A single turn carries every row of the set below to another of its rows. Some are shown first; where does it send the rows asked next?
Tete: [  1  -7  10 -19  -6   3  -1 -11  -5  10   5  -3   2   4  14   5   5   4
  -1  -5   9   8   8  -3  -8  -1  19  -8   0  10  -8  -9  13  -3   4   9
  -5 -14  -4]
bib: [ -5  -1   5  -5   6   0  -2  -5   9   3   0  -2  -5  -4   5   2  10  -2
  -4   5   1  -5   3   8  -8   2  13  -8   2   1  -7  -2   2  11  12   2
  -2 -22  -9]
sot: [ -9  -7 -13  -9   3   3  11  -6  11   7  -2   4 -13  -5   5   3  -2  10
  -5  -5   1 -10   5  -4  -2  -7  18  -1   0   8 -13  -1   0  -6  -1  -5
  -4 -10   2]
vobit: [ -9  -2 -13  -9   5  -3   5 -11   4   5   4   3  -5  -3   4   5   8  13
  -9  -9   0  -3   0   2  -1  -3  19  -8   0   9   8  -3   2  -2  -3  -5
  -3  -4   8]
zaf: [ -6  -2  -4 -10   4   3   4  -5   0   5   0   6  -2  18   7   1   7   4
  -7   2  11   0   8  -1   1  -1  -3 -17   0   2  -7  -3   8  -7   3   6
  -4 -14   5]
Vobet: [-10   4   5  -7   5   2  -9   6  -4  -6   1  -2   3   2   0  -3  10   6
 -12  -1   6  -7   1 -11  -6  -2  18  -6   0  10  -3  -7  12 -16  14   1
  -9 -12  -2]
dodi: [-12  -9  -3 -16   2  13   2  -6  -5   7   0   4   0  10  -1   7   4  12
  -3   1  12   3   7  -4   3  -1   2 -16   5   1  -7  -1   6  -5   8  -6
   2  -6   3]
ver: [-12   0  12 -13   2  -3   4 -10  -3  10  -2  -8   5   0   4   5   7  -4
  -3  -8  13  -1  10 -13  -1  -7  17  -7  -2  18   6   1  17   1   0   3
  -5  -3  -6]
sus: [-12   5   7  -4   8   2  -7 -11   6   8   1  -3  -9  -7  -1   5   8   1
   0   1   2 -11   2  -7  -3  -5  16  -6  -1   4  -7  -4   5  15   7  -8
   4 -16 -11]
Napul: [ -4  -3   4  -5   0   7 -14  -1  -1   2   2   4  -1   4   3 -10   6   9
  -2   6   8 -12   3 -10  -3  -6  21  -5   1  10  -8 -10   8 -14  15  -1
 -12 -17  -2]
viga: [-14   0   3  -6   7   9  -3  -3   0  -3 -10  -6   3   3   5  -4   4   3
  -6  -9  19 -12   6  -5   1  -8  21 -13   0   7  -6  -6   7  -2  16 -12
 -17 -16   0]
Zut: [  1  -8   7 -11   6  -3   0 -12  -6  16  -6  -1   2   3   2   9   5  -6
   8   1   9  -7  15 -13   3  -8  23  -8   3  15  -7  -3   7   3   3   1
 -14  -8  -3]
zesof: [ -6   1  -1  -1   9   1   0 -10   3   4   0  -6  -2   0   5   9   8  -2
  -4  -1   6  -5   0  -6 -10   1  20   0   3  -3 -15  -8   6  15   7  -3
   1 -21  -3]
suvi: [ -7   1  -3  -5   9   7 -13  -5  -6   0  -6  -4   7  -2   4   4   8  11
  -1  -9  19  -4   9  -4   1  -7  19 -15  -8   9  -4  -9  10  -5  13  -7
 -12 -19   1]
Fuv: [-13   2   2  -4   3   5  -5  -8   4   5   7  -6  -3  -5   0   6   8   7
   1   2   6   0   1  -2  -8  -2  17  -1   5   0  -1  -4   7  12  13  -3
   9 -16  -8]
vog: [-10   0 -11 -18   3  -2  16  -2   7   2  -5   1  -1  -3  -2   0  -1   5
  -4  -9   6 -12   4  -7  -1 -10  24 -14   9   5 -10  -4   6   5   9  -6
  -5  -6   4]
Nafoz: [-13  -7   1   1   5  12  -7  -4   2   2  -6  -1  -7   4   7  -5   4   5
  -4   1  13 -13   5  -7   0  -7  19  -1   0  10  -7  -4   2 -12  11  -9
 -17 -16   0]
fuz: [-11  -2   5 -10  -1   4   2 -13   0  14  -1  12  -2   6   0   1   6  11
  -8  -3  11 -15   1 -15   8  -6   3 -15  -4  10  -6   0  12  -3   4  -2
  -1  -4  -1]
bab: [ -2  -5  15  -9   3  -1   1  -7   1  13  -4  -2 -11  -2   6   9   6   1
   0  -4   1  -6  13  -6   0  -5  16  -2   0  20  -5   2   8 -10   3   5
  -6  -5  -7]
bel: [ -4   5   2   3   7  -4   1  -7   5   7  -2  -1   1  -8   2  11  10   2
  -4   0   5 -12   2   0  -3  -4  18  -6   4   2  -2   0   7  13  16   5
   0 -18  -9]
fure: [ -5   0   4 -11   7  -2   2 -15  -3  10  -3   8  -3  15  -5   4  13   7
  -4  -7  10  -8  -2 -10   8   3  11 -13   1  13  -7  -4   7  -2   6  -3
  -5   0  11]
suv: [  1   0   2  -7   4   2   6  -8   2  12 -12   9  -3   9   1   5   9   9
  -4  -8  11 -15   8  -5   6  -6   6 -16   4  11  -7   3  14  -4  14   3
  -2  -3   6]
furim: [ -9  -6   4  -7  -1   3   4 -12  -6  11   3  -8  -4   9  17  11   1   1
  -2  -5  10   4  13   0   0  -9  17  -9   7   5   5  -4   3   1   2   3
 -11 -13  -2]
Mil: [  2  -2 -10 -18  -3  -2   1 -10   8   9   5  11  -4  -4   3  -8   2  11
  -1   0   1  -9   2  -5  -4  -7  19 -10  -5  11 -11  -9   9  -1   0   2
  -3 -14   0]
Tuku: [-12   4  -8 -21   2  -8  10  -1   9  -2   5   2   1  -1  -2  -7   6   4
 -10  -4   2  -2  -1  -5  -6  -2  16 -11  -2  11  -2  -5   9  -2  -1   2
  -2  -8   2]
Tob: [ -9   3   1  -1   7   5 -13  -4  -8  -2  -2  -4   1   0   6   9  11  13
 -13 -11   8  -4   2  -4  -3  -3  20  -8  -5   8   1  -8   9 -14  10  -4
  -8 -13   3]
rerel: [  0  -4 -21 -16   6  -2   2  -8   2   7   1   4   4  -5  -3   4   4  12
   6  -2   9  -2   8  -1   0  -7  22 -14   2   7  -2  -6   6   5   4  -3
  -4 -11   7]
muno: [ -9  -7  12 -21  -2   7   4  -3  -5   8  -1  -7  -6   8   9   4  -2  -4
  -3  -1   2   0  13  -9  -6  -8  19 -10  12   4 -10  -6   7  -2   6  -2
  -5  -8  -5]
Kis: [ -9  -5  -2 -12   1   7  10  -9  -1   6   0   3  -3  17   3   5   4   9
  -3  -7  17   1   2 -10   1   1   6  -7   1   4 -21  -6   7  -7   7   2
  -1 -13   6]
Sepef: [ -4   1   7  -3   9  -1  -4 -13   7   6  -2  -3  -3  -2  -1   2  16  -1
  -2   0   4  -7  -4  -2 -10   7  22   2   3   8  -6  -4   9  13  11  -2
   2 -13  -1]

zesof -> bel
suvi -> Tob
ver -> Tete
And these:
Kis -> suv
vobit -> Tuku

